128 stands for zero in the data rows.
Each row has a hidden score. How much does it go up from the first row of each pair to the second? 20 means little or no change, 40 a big rise and 0 a big fall. The score is a weighted sum of the row's numbers plus the product of two more (or one squared), each taken from its middle value.
[ 82 146 111 124 173 158 155 166 141 120  81 106  97 102 181 133]
[164  83 104 138 110  87 169 181 147 120  95 125  80 149 132 160] -> 35
[117 104 125 167 159  94 141 174 115  92  81 143  80 133 153 180]
[ 88 125 181  96 145 108 120 138 166 106 151 131  80 102 160 174] -> 13
[170 132 125 167 110 158  99 117  83  92 137 143 141 165 104  85]
[146 104 118 160  89 144  85 124 141  99 130 174 158 160  76 112] -> 26
[ 94 104  76 167 138 144 113 152 128 176  95  88 113 170 132 160]
[105 118 153 160 110 172 134 124  95  85 137 162 164  91 146  99] -> 21
[158 146 118  89 131 151 106 159 141 113 173  88 164  91 125  99]
[123  90  97 145 103 137  78 152 121 162 173 113 164 160 132  85] -> 20
[170  90 111 160 138 151 148  82 108 127 130 168 153 123  97  78]
[170 167 111 131 124 151 141 117 102 148 173 106 147  91  83  92] -> 21
[146  83 111 138 145 101 162  96  95 184 123 119  80 165 132 167]
[ 88 132 181 117 152 101 113 145 173  99 123 137  80 102 167 160] -> 31
[135 104  90 124  82 158  99 152 134 148 166 119 158 170  76 112]
[135 167 160 110 152 130 120 124  95  99 102 174 158  91 146  85] -> 19
[ 88 181 111 167 159 151 134 124 141 120  74 106  91 107 174 146]
[ 88 160 146 117 124 101 169 110 179 176 130 100  91  91 139 153] -> 22
[ 99  90  76 145 124 151 120 159 108 169 137  88 158 170 111 133]
[111  90  83  96 124 137  78 145 154 162 173 119 164 160 104 133] -> 15
[ 88 167 125 174 145 137 162 117 134 113  74 106  91 107 153 180]
[170  83  97 153 173 101 113 166  95 127  74 143 130 155 132 119] -> 22
[ 88 118 181 103 159  94 169 131 173 127  88 143  80 117 153 140]
[129 111 160  75  89 123 120 138 154 169 102 168 164 107  83 146] -> 31
[ 88 153 174 110 180 115 169 124 147 141  95 106  80 102 160 133]
[ 88 167 153 103 124 108 162 138 179 176 116 100  80 102 132 146] -> 26
[ 88 153 181 110 117  87 162 145 173 141  95 125  80 112 167 133]
[170 125 139 160  96 151 134 110 108 120 144 168 153  91  83  92] -> 17
[ 88 167 181 110 152  94 120 159 173 141  88 125  80 112 146 133]
[ 88 118  76 153 138 123 134 103 147 162 109  94  97 170 167 174] -> 13
[170 167 146 131 173 123  85  96 115 106 137  94 141  91 118 160]
[140 167 160 153 124 137 113 117  95  85 130 174 158  91 104  99] -> 28
[ 88 153 139 110 145  94 176 131 179 169 116 106  80 102 125 160]
[123 104  90  75 131 108  85 159 154 169 180 137 158 107 146 119] -> 14
[ 88 167 146  96 152  87 176 124 179 162 102 113 113  91 132 140]
[ 88 139 118 131 180 158 148 166 154 106  74  94  97 117 125 174] -> 17
[ 88 118 181 110 159  87 127 145 173  99 137 131  80 112 153 167]
[158 132 111 174 138 158  85 117  83  92 151 106 136 170 125  99] -> 16
[ 99 160 118 110 138  87 169 124 179 176 130 106  85  91 146 153]
[111  83  76 131 103 144 127 138 102 176 166  94 147 170 118 153] -> 22
[ 94  97 181 124 110 101 148 152 173 141 130 119  80  96 160 167]
[111 174 132 103 117  94 169 145 179 162 123  94  85  91 139 153] -> 7
[164 160 146 131 117 137 155 103  95  85 109 174 153  91 125  99]
[170 139  83 153  89 130 162 117 115  99 144 162 158 128 104  78] -> 18
[ 99 174 139 131 166 123 148 159 121 113  81 106  91  91 181 153]
[ 88 132 181 110 124  94  92 174 160 106 144 137  80 123 153 167] -> 30
[ 99 174 146 110 138 101 169 117 179 155 123  88  91  91 132 160]
[158 181 160  82 131 151 113 145 121 127 137 100 158  91 104  92] -> 23
[170  83 125 138 131 144 113  96 121 106 159 168 153 149  76  92]
[ 88 111 181 103 117 137  92 166 160  99 130 125  80 144 174 153] -> 27
[105 111 181 117 159  87 134 152 147  85 123 162  80 107 139 174]
[ 82 174 139 131 124 101 155 117 179 162 109 100  85 102 146 167] -> 18
[140  90  76 103 117 151 127 159 115 169 137  88 158 170  97 133]
[164  76 146 167  89 130  99 103 121 127 137 174 147 149  83 112] -> 26
[129 153 125  96 159 165  78  82 108 148 180 137 158 117  90 119]
[135  97  76 145 117 158 106 124  95 176 130  88 153 170 111 153] -> 26
[ 82 153 104 117 131 123 148 159 179 176  88 113  97  96 167 140]
[ 82 153 146 124  89 108 162 131 179 176 116 106  85 107 139 167] -> 28
[152 174 111 153 124 137 106  75 147  99 130 162 164 123  83  92]
[ 88 174 111 124 166 130 141 145 154 120  74  94  97 112 181 160] -> 16
[105 111  97 131 152 158 169 117  95 141  81  82 119 144 181 174]
[152 118 104 153 131 172  85  96  83 113 123 137 153 170 146  92] -> 21
[ 94 174 146 124 159 101 134 138 154 120  95 113  85  91 181 167]
[140 132  97 160 124 137 106 152  89 113 173  94 153 170 118  78] -> 25
[ 82 160 125 110 138 101 169 131 179 176 116  94  97  96 146 153]
[ 88 111  76 145 152 158 127 131 102 141  88 106 113 165 167 180] -> 16
[170 153 125 110 145 158 141 103  95  99 130 168 153  91 118  85]
[ 94 132 181 145 159 101 120 166 154 127  95 113  80  96 139 174] -> 39
[170 146 139 160 152 123 134 117 102 106  88 168 153  91 111  85]
[152 167 153 131  89 115 127 110 141 148 173  88 164  91  97 106] -> 18
[ 99 104 181 110 166  80 120 145 128 141 130 150  80 102 160 174]
[146  83  90 145 159  94 106 174 128 141 109 131  80 160 118 180] -> 21
[152 153 146 110 138 165  85  96  83 106 173 125 125 170 118  92]
[105 167 118  82 138 144 176 159 179 155 123  94  97  91 132 112] -> 23
[158 153 118 131 145 158 141 110 128  92 102 174 158  91  97  85]
[152  90  76 153 103 137 134 117 102 169 123  88 158 170 111 146] -> 19
[ 88 167 153 124 131 101 176 110 179 162 116  82  91 107 146 140]
[152 104  76 124  96 144 134 166  95 155 137  88 164 165 118 112] -> 21
[170  76 125 110  96 137 176 166 108  92  81 150 136 133 118 160]
[158 132 111 160 117 172  85  96  83 106 144  94 141 170 139 126] -> 13
[117  90  83 138  96 144 113 152 108 176 123  82 153 170 132 160]
[152  76 125 131  82  87 183 152 166 141 116 106  97 117 146 174] -> 32
[129 146  90 110 103 137  78 159  89 127 173 150 153 170  97 119]
[152 146 104 167 117 151  92 110  83  85 173 131 130 170 125  99] -> 14
[123 132 181 110 145  87 106  82 160  99 116 150  80 139 167 174]
[164 111  97 131 117 144  78  89 128 106 151 174 147 160  83 140] -> 16
[ 88  97 181 145 159  87 127 138 166 120 151 113  80 112 132 174]
[ 88 104 181 110 152  94 127 138 166 148 130 168  80 102 118 160] -> 8
[ 82 160 132 124 103 108 169 138 179 176 116  94  85 107 146 153]
[123  90  83 138 117 101 134 159 115 169 151  82 158 170  97 146] -> 27
[ 88 118 181 124 131 108  99 152 166 148 102 137  80 102 160 174]
[ 88 174 160 117 131 108 183 138 166 127  88 106  80 107 153 146] -> 14
[140  76 118 103 152  80 183 110 134 127  88 100 130 155 174 167]
[129 167 139 124 145 108 162 103  89  92 151 174 158  91 118  99] -> 24
[170  76 118 138 145 130 155 159  89 127  88 106 153 107 111 174]
[164 153 111 103 145 130 169 124 102  92 116 156 164  91 139  85] -> 10
[129 181 153  82 117  87 148 138 166 176 102 100 119  91 160 112]
[140 132 153 117 166 158 141 103 102  92 109 174 158  91 125  85] -> 17
[140 167 104 174 117 151  99 159  95  78 137 113 119 170 132  85]
[123 118  97  82 103 158  78 138 147 155 173  94 164 160 132 112] -> 10
[111 104 146 160 173  94 134 166 141 155  81  94  80 123 125 180]
[123 111 132 117 166 101 155 174 147 162  81  94  80 107 139 180] -> 12
[129  90  76 124 110 137 106 117 147 176 151  88 153 170  97 160]
[170 125 132 153  89 137 162 103 147 113 116 162 158  96  76  99] -> 26
[111 167 139 103 131 158  99 145 121  92 123 174 158  96 153  78]
[152  90 118 138 103 144 113  96 128 134 180 168  85 160  76 153] -> 16
[ 88 118  90 110 159 123 148 174 108 184  74 100 125 139 167 153]
[158 160 153 124 145 101 120 138 102  78 109 174 158  96 132  92] -> 28
[164  97  90 103 131 144 127 117 141 113 166 174 141 155  76  85]
[ 88 153 174 124 145  94 120 131 166 113 102 137  80 102 160 180] -> 32
[123 146 167 117 159 151 134  96 115  85 102 168 164  91 139  92]
[ 88 146 153 110 124  87 169 117 173 162 102 100  80 133 139 180] -> 20
[170 132 104 167 110 137 148  82 121  92 151 168 147  91 125  99]
[152 153 146 131 166 137  99 117  95 113 102 174 158  96 125  78] -> 29
[152  76 139 145 103  94  85 152 115 120 180 168 119 160  90 133]
[ 94 132  76 117 166 144 162 138 128 176  95  88 108 170 104 153] -> 5
[170 132 139 145  89 108 106 117  89  78 173 150 147 160 125  99]
[164 139 160 117 110 130  85 103  83  92 166 150 136 170 125  99] -> 13
[123  90  83 131 103 165  99 110 121 162 151  82 158 170 139 146]
[123 104  97 145 110 158  85 138 121 134 173 150 153 170  90  78] -> 29
[152 181 146 110  89 137 127 103 173 120 166  88 141  91 132  99]
[ 94 146  97 138 173 151 169 131 121 127  74  88 102 117 160 180] -> 17
[170  76 125 160 110 151 134  96  95 106 137 168 153 144  83 119]
[ 82 160 146 124 110 115 169 131 179 176 102  88  97 102 139 153] -> 21
[117 181 146 124  89 108 176 103 166 155 130  88 130  91  97 160]
[135  76  83 153 103 130 120 124 115 176 144  94 153 170  97 160] -> 16
[111 104  83  96 152 123  92 131 166 162 173 137 164 144  76 119]
[ 88 146 181 153 159  87 141 174 121 113 102 131  80 107 125 167] -> 26
[ 88  97 118 124 131 165  92 138 147 162 173  82 164 149 104 112]
[170 125 111 160 103 115 155  89  83  85 137 162 158 144 132  99] -> 16
[170  76 111 145  82 137 134 117 108 127 151 168 147 160  90  99]
[123  97  76 153 103 137 120 145  89 162 130  94 158 170 111 167] -> 22
[135  90  76 110 103 165 134 124 102 176 116  88 147 170 146 153]
[ 88 139 181 124 145 101  99 152 173 113 116 131  80 102 160 167] -> 34
[158 111 125 153 138  73  99 174 147 134  88 106  85 155 118 180]
[117 174 167  96 103 108 127 152 179 148  88  88 130  91 160 133] -> 15
[152  83 104 138 145 151 176 124 166 120  74 100 125 117  90 180]
[ 82 174 146 103 131  94 162 124 179 169 109 119  85 102 139 153] -> 16
[ 88 118  90 124 103 144  78 131 154 162 166 100 164 165 139 112]
[ 82 181 125 110 145 115 162 131 173 141 102  94  97  96 167 153] -> 21
[146 104  97 131  89 158 113 124  83 141 173  88 153 170 118 146]
[ 94  97  83 131 166 151 148 110 121 184 102  82 130 165 125 160] -> 16
[111 139 167 131 159 151 120 103 102  85 123 174 158  91 146  92]
[140 153 104 110 124 158  78  89 121 141 173 131 153 170  97  85] -> 12
[117 167 153 138 173 130 148 103 102  92 109 174 147  91 125  85]
[ 88  97  90 110 103 158  78 138 154 148 166 119 158 170 125 133] -> 15
[170 167 111  96 117 151 106 138  95 134 159  88 158  91 146 126]
[170 146 118 160 138 151 127  96 115 106 130 168 153  96  90  78] -> 24
[ 82 153 146 110 117 123 176 131 179 162 102  88  91 107 139 167]
[135  90  83 131 103 158 120 124 102 176 144  82 153 170 111 153] -> 16
[ 88  90 181 131 124 101 120 138 154 113 166 143  80 107 174 160]
[170 118 125 153 138 158 148  96 115  85 130 162 158 112  90  78] -> 8
[ 94  83 181 145 124 115 106 166 160 141  95 113  80 133 174 153]
[ 88 111 181 160 166  87 141 152 173 120 123 131  80 107 146 106] -> 15
[111 139 146  96 131 151  92 117 128 106 173 156 164  96 167  78]
[170 167 125 138 145 130 162 117 102  85 102 168 141  91 111  92] -> 25
[158 174 153  82 117 144 106 159 141  92 123 131 164  91 111  99]
[152 118  97 145 131 137  85 166  83 106 151 113 158 170 125  92] -> 20
[164 160 125 145 117 137  85 152  83 106 130 100 153 170  90 112]
[158 111 139 131  74 123  99 117 160 106 173 150 136 170  83  92] -> 16
[ 82 160 146 110 131 123 155 117 179 176 102  88  97 102 139 167]
[140 111  83 167 103 123  78 152  95  99 173 119 147 170 132 140] -> 24
[ 94 104  83  96 145 151  78 131 128 162 173 137 164 160 111 119]
[ 82 174 132 110 124  87 183 145 160 141 102 119  97  96 153 167] -> 24
[164 146 104 131 124 165  85 138  83  92 151 119 147 170 111  99]
[170 132 111 160  96 151 148  89 128 106 137 162 158  91 118  85] -> 14
[105 160 174 124 145 130 141  96 115  92 116 174 153  91 153  85]
[ 82 125 146 131 173 101 141 152 160 113  88 119  97  96 181 167] -> 22
[152 153  97 138 103 165  78 124  95  85 173 119 136 170 111 133]
[ 82 139 181 110 166 123 134 145 160 106 116 100  85 102 174 153] -> 22
[170 139 118 153 110 144 162 103 128  92 130 168 153  96  97  78]
[158  97 146 138 110 130  85 103 121 127 151 174  91 165  76 160] -> 21
[123 118 111 160 131 144 169 103 102  92 137 174 141  91 174  85]
[152 111  97  75 152 130  92 166 128 120 173  88 164 139 104 146] -> 32
[ 82 160 139 110 124 101 169 145 179 176  95 119  85 102 132 153]
[164  76 153 117 131 137 148 103  89 113 159 174  97 160 125  92] -> 10
[158 153  83 117 138 158 106 110 134 127  95 174 158 102 146  78]
[152  90  76 131 103 165 113 124 102 176 151  88 136 170 118 140] -> 26
[ 88 160 139 117 166 151 176 124 115 134  74  94  97 112 181 146]
[123 104 118  75  96 158  85 110 141 155 173 143 164 160  90 133] -> 26
[158 153 125 145 117 158  92 103 102  85 109 174 158 139 132  78]
[152  90 146 153 138 130 113 117  89 106 180 168  97 160  76 126] -> 20
[170  76 125 160 110 137 106 145  95  99 166 168 141 123  83 133]
[135 153  76 110 124 130 106 117 147 169 173  94 164 155  97  85] -> 11
[170  76  83 138  96 130 176 166 108  92 109 125 141 144 160 119]
[152 118  83 138 124 165 113 174  83  99 144  94 141 170 104 133] -> 21
[ 88 160 146 124 110  94 169 117 173 184 130 106  91  91 139 153]
[152  90  76 124 131 144  85 110 102 155 166 137 158 170 104 119] -> 12
[164  76 104 117  96  87 183 138 154 169  81 125 125 117 160 146]
[135 146 160 117 173 123 155 110  95  85 102 162 164  91 132  99] -> 25
[152 167 111 131 152 115 127  96  83  85 102 174 158 102 146 140]
[158 132 153 160 117 123  99 110  83  92 173 137 136 170 104  85] -> 28
[135 167 160 124 117 108 148 103 102  85 130 174 158  91 153  92]
[164 139  83 124  89 165 120 159 102 148 102  82 164 149 111 133] -> 20
[ 82 174 111 117 145 137 183 159 154 127  81 106  97 102 167 133]
[ 99  90  76 138 131 158 127 103 121 169 144  88 158 170 111 153] -> 19
[170 146 104 138 131 151 162  82 128  92 109 168 153 107 118  78]
[170 153 118 160 124 137 134 103 102  78 144 168 153 102 111  85] -> 26
[ 82 153 146 117 131 108 169 124 179 176 102 100  85 102 139 160]
[152 132 118  96 124 151  78 138  95 148 166 106 158 170 111  85] -> 19
[164 153  97 160 124 130 120 110  83  85 102 162 136 170 139  92]
[164  76  83 110 117 137 106 159 102 127  88 150 164 160 132 146] -> 23
[152 167 118 153 138  94 134 103 128  78 144 174 158 117  90  85]
[ 94 167 146 124 138 108 176 117 179 162  81 106  97  91 153 133] -> 10
[ 82 153 146 110 124  94 176 131 179 169 102  88  91 123 139 160]
[ 82 174 146 131 124 101 169 117 179 162 109  94  97  96 139 153] -> 20
[164 181 153 131 117 158 106 124 147 169 137  94  97  91  83 112]
[152  83 146 124 131 137  92  96 121 113 180 168 102 160  76 153] -> 18
[ 88 118 174 138 124  87  99 152 179 134 109 143  80 112 160 167]
[ 82 153 132 117 138 108 183 124 166 148  95 106  91  96 174 160] -> 6
[ 94  83 181 103 145 108 141 124 173 120 159 131  80 107 153 167]
[117 167 153 145 124 158 141 110 102  85 102 174 158  91 132  92] -> 21
[129 104 174 117 110  80 148 166 160  99 123 137  80 102 153 180]
[158 160 125 138 131 151 120  96 115  85 102 174 158  91 146  92] -> 1
[146 146  76 167  89 137 120 124 108  99 173  88 164 117 160 133]
[ 99  90  76 160 110 151 127 131 121 176 102  88 153 170 146 140] -> 32
[164 125 146 138 117 151  99 103  83  92 109 131 147 170 167  85]
[164 146 139 153 110 130 106 117  83  85 159 125 153 170  97  92] -> 28
[ 99 181 125 103 159 108 155 131 141 148  88 119  85  91 167 174]
[ 88  97  90 153 110 123 134 166 121 162 102  82 158 170 139 146] -> 39
[129  83  90 110  96 165 120 145 108 176 151  82 147 170 125 140]
[152  90 132 103 110 144  85  96 121 141 173 174 141 160  76 126] -> 17
[ 82 153 146 117 124 108 176 131 179 162  81 100  91 112 139 167]
[170 111 118 160  74 144 155 131  89 106 123 168 153 107 139  92] -> 19
[170 125 132 145 110 137  99 117  83 106 151 168 147 160  83  92]
[158  90 104 153 131 172  99 110  83 141 144  88 147 170 125 119] -> 15
[135 160 125 167 131 144  99 117  83 106 151 168 164  96 111  92]
[ 94 167 139 103 145  80 155 117 179 176 123 100 108  91 132 160] -> 19
[164 104 160 131  89 144  99 124 141  85 151 174 108 160  76 119]
[ 88 118 181 124 145  94 134 174 166 106 137 113  80 102 153 160] -> 27
[111  90  76 153 103 158 120 131 102 176 144  88 153 170 125 140]
[ 82 139 153 117 145 108 183 103 173 169  81 100  91 128 132 160] -> 22
[105 146  83  96 124 172 120 138 115 134 159 162 164  91 153  92]
[ 99 139  83 160  89 144  78 117 115 127 166 131 158 170 153 106] -> 25
[ 82 153 111 131 173 123 148 159 141 120  88  88 102 107 167 180]
[140 160 139 110 166 151  99 131 121  92 102 174 158  96 125  78] -> 19
[ 82 160 146 124 131  87 176 110 179 169  95 119  85 112 139 153]
[146  90  83 138 110 123 162 145 134 169 116  82 164 165  97 106] -> 25
[164 153 104 145 117 158  85 166  83  92 130 125 130 170  97 112]
[105  76  97  82 117 123  92 145 160 134 173 150 164 160 139 112] -> 16
[ 88 160 139 174 180  94 155 124 121 134  88 113 102  91 146 167]
[152 118 167 138 145 123 134 103  95  85 109 174 158  91 153  99] -> 15
[164  90 153 138  96 115 106 124 115  78 159 174 125 160  83 146]
[146 181 146  82 173 108 134 103 166 141 123  94 147  91  97 119] -> 13
[ 88 139 181 117 124  94 106 152 173 113 130 143  80 102 167 160]
[158 153  90 138 103  73  99 145  89 127 159 168 164 117 132 119] -> 13
[ 99 125 153 103 166 158 134 117 115  85 137 174 158  91 146  92]
[158  83 104 110 124 151  78  96  95 141 173 143 147 170 132 119] -> 12
[146  76 132 117  96 137  85 124 108 148 166 156 158 170  90 112]
[117 181 153 124 159 130 141 103 102  92 109 168 153  91 146  85] -> 20
